One turn sends every row of this set to another row. A few are shown first. Where does it send the rows asked after them?
Pidon: [  3 -10  12   7  -4   9 -14   4  18  38   1   6 -11 -13  39   4  12]
bap: [ 44  21 -14 -16  18  27  -6   3   0  22 -20  -7  36  18 -13  -1 -10]
numaf: [-13  21  24 -25 -29  15 -31  -2   1  -5  25 -19  21  14  -4 -16   3]
Suror: [ 47  27 -30   6   9  12  -2   7  -4   4  -4 -26  17  -5  21 -19  -2]
nadep: [ -5   1  15 -15  -2   8   1 -35  -9 -27   9  33  -2 -11 -12 -11 -17]
tudar: [-21   8 -14 -34 -31  31  23 -19   7   4  -4  19 -10  -6  12  -6  21]
lutog: [ -2  -1  11   5  28   4 -16 -21  34 -17  13  30  -5 -23  11   2  17]
gufek: [ -8  12   1  -5 -26  24 -17  13   5  -4   5 -15  29  16  -5  12 -31]
dupu: [-12 -14  -8   1 -13  35  31  -2   9  -1  -4  20  21   3  27 -21  32]
sesag: [-14 -29 -12  -8  16   7   6  -4  29 -23 -11  18  11  11 -31  10   7]
tuk: [ 18  23 -19   6   3  14   6   3  -4  34   0 -10  12   1  35 -38   2]
nudim: [ 39  -9 -30  -9  -5  14  20 -11  -7 -22   4  18  18  13   2   6 -22]
foziz: [ 49  27 -28   0  10  20 -10  17  -3  -3  11 -25  21  -4  20  -8  -9]
gug: [ -5  -6  17 -11   5   9 -11 -30   4 -21  25  28  -2 -16 -13 -15 -25]
tam: [ 13  22 -15 -31  -9  18 -12  25  18  23 -19 -28  -1  11 -16  -3   6]
zulem: [ 10  -1  -5   3   0  39 -19   8 -12  21   0 -15  28  11  27 -17  38]
Zusok: [  1 -13 -13 -21  13   1  -3 -13  28 -28  14  33  30 -27 -12   0  28]
tesi: [ 42   0  21 -12  10  -4   9   5  18   2 -26 -19   6  -2 -14  16  -4]
tedem: [-18   9  34 -35   3 -11   1 -18   1  -2  16  10   5 -13 -13   9  10]
guvi: [ 30 -25 -22 -22  16  23 -13 -14  30  21  21   4  -4  17   8 -16  36]
felod: [ 22  17 -24  -1 -10  16 -35  -9  30 -30  30   9  10  -3  30   6  22]
geniz: [ 35  -6   3   6   3 -35 -10  -1  36 -16  -4   0  18  10  -9   7  10]
nedo: [ 11  -1 -28 -10  -5  14   1  22  13  -3  14 -13  25  43  14 -24  37]
Mokof: [ -8  -8   4   1  31  12 -12 -29  28 -21  28  23  -8 -25   6  -1   1]
dip: [ 13  10 -21  -9   8  18  -4   9  -9  47   8  -3  10   6  21 -37   4]
somi: [ -4  -7  40 -26 -12  24  -1  -2  26 -16  12  19 -11  12  -2   0  27]
gid: [ -7   6 -14 -28   0 -15 -21 -28  -5  30   4  13  -8  14 -14 -14 -17]
Mevib: [  8  -5 -43 -29  31  16 -15 -18  42   0  11  -1  20   7 -17  -7  22]

gug -> Suror
foziz -> lutog
dupu -> numaf
Now find these:
nedo -> somi
tedem -> bap
gufek -> geniz
felod -> Pidon

One turn sends every row of this set to another row. A few are shown first. Where does it send the rows asked after them?
migut: [-32 -25 -16  14 -29 -25 -18   0   0  15  -5   6  -1   6]
Mebed: [-19  25 -21  19   7 -10   9   1 -16 -23  14  -3   4  28]
Leb: [ 40 -26  14 -14  12  12  12   2  13   1  -8  10  19   1]
taraf: [ 27  22  19 -11  15  -2  22 -11 -16 -20  12 -16  -5 -18]
liri: [-17  26 -20  14   7 -22   2 -14 -21 -13   0  28 -25   7]
dudab: [ 20   6  17 -20  19   3   9 -30 -22 -11  -5  -9 -26  -9]
fod: [ 33 -15   8 -23  16  11   0 -22   3   0 -24   7 -14  -4]
rom: [ -4  15 -25   6  11  -4 -21   3   3  15 -33  22 -11  21]
Mub: [-29 -28 -12  12 -24  -8 -16  -2  -1  29 -17  -1  -9  11]
guke: [ 20  18  20  -4   1   7   6 -19 -28 -21  17 -20   0 -15]
lir: [ 28   8  12   2 -29   0 -13  -9  -3  -9  12 -14  24 -26]
dezo: [ 26  10  18   4 -25  11 -24  -9 -13  -8  22 -15  12 -19]
zava: [ -3  20 -25   8   7 -15  -5  -6  -9   4 -32  38 -14   1]
bilob: [-20 -10  -8  12   7 -23  26  27 -18  16 -22  13  20  10]
Potef: [-17 -15 -25  25 -36   2 -11  -2   2  -2   3   0  19  10]
mukis: [-21  17 -22  25 -13 -19   4  -8 -19 -26  20  14   1   7]
Misem: [-12   5  -6  17  11  -5  33  27 -22  15 -19  11  20  12]
mol: [ 21 -27  31  -7  14  -2  21  15   4  11  23   1  13   8]
Sulo: [ 34 -26  16 -11   0   2  14  14  20   3   1  -5  23  -9]
makug: [-37 -23  -5   9  -6 -31  10  14 -13  26 -11   5  -3  10]
dotul: [-20  26 -18   8  22 -16  -2  -8 -12   1  -5  10 -29  28]
raf: [ 16  -8  22  -8 -23 -13 -34 -12  11  22   9  -5  -8 -23]
zadis: [ 22   3  15  -6 -23  -2 -34 -14  12   6  17  -7 -12 -22]
gusoz: [ 34 -11   5 -21   6  -4  -9 -26  17   1 -22  12 -13 -13]
Fulu: [-23  22 -15  18   5 -12   4 -17 -17  -8  14  17 -32  17]
dabur: [ 10  17 -22  18   1   7   3  14  -7   6 -33  31  16   6]
tupoz: [  5 -13  31 -10  -5 -17  -9  -7   8  19  33 -16 -25 -10]
sonam: [ 15  16  17  -7   2 -10  21 -16 -23 -24  21 -21   7 -18]
Mupi: [-22   8 -20  28 -16  -6  13  -5 -16 -21  27   3   5  17]
mito: [ 13   5  17 -23  17 -16  12 -33 -11  -5   0  -9 -31 -12]
robof: [  0   6 -21  12   4 -13  10  18 -10   8 -37  33  17   4]
zira: [ 20 -13  29  -7  15 -18  32  15   4   7  26  -1  14  -2]
maned: [  2 -13  35 -13   5 -27   1   0   5  30  25  -5 -21  -7]
mesen: [ 35 -20  11 -25   8   3  -1  -8  18  12 -25   3  -7 -13]
negu: [-34 -14   0   9   6 -17  19  13 -19  32 -16   0 -10  15]
Ger: [ 35  21  10  -2 -15   8  -9  -9  -1 -19  15 -11  13 -23]
fata: [-24   3  -7  13  10 -15  19  29 -16  11  -7  -9  21  28]
zuko: [-26 -10 -22  10 -20  -9 -34  -4   6  14 -12  -7  -4  21]
sif: [ 11 -21  30  -8   4 -13  21  13   8   6  34 -17   6  -4]
datul: [ -1   9 -22  13   5   0  -3  26   0   9 -30  11  29  20]
nuba: [ 23   2  19 -26  24  -6  13 -18  -4   4 -11  -8 -30 -13]
lafu: [ -2  23 -22  13   4  -1 -15 -12  -5   9 -23  35 -25   9]
fiz: [-40  -8  -6   6   4 -21  -5  10 -10  23  -6 -15 -14  25]
rap: [  7 -22  37  -7   3 -11  -6   4   3  27  34  -6 -14   2]
vov: [-12   7 -31  22 -20   1 -19   2   1 -15   1  -4  22  21]
sudel: [-23  -7 -25  25 -34 -14 -15  -4  -3 -13  10   9  14   4]
dorad: [ 15 -10  26  -3 -21   0 -35  -6   3  22  23  -6  -9 -14]
Ropa: [ 43 -16   8 -11   4   0  13   4  21  -5  -5  13  26  -8]

sif -> nuba
zava -> sudel
Now find these:
vov -> fata
Ropa -> sonam
dezo -> mol
Misem -> Fulu

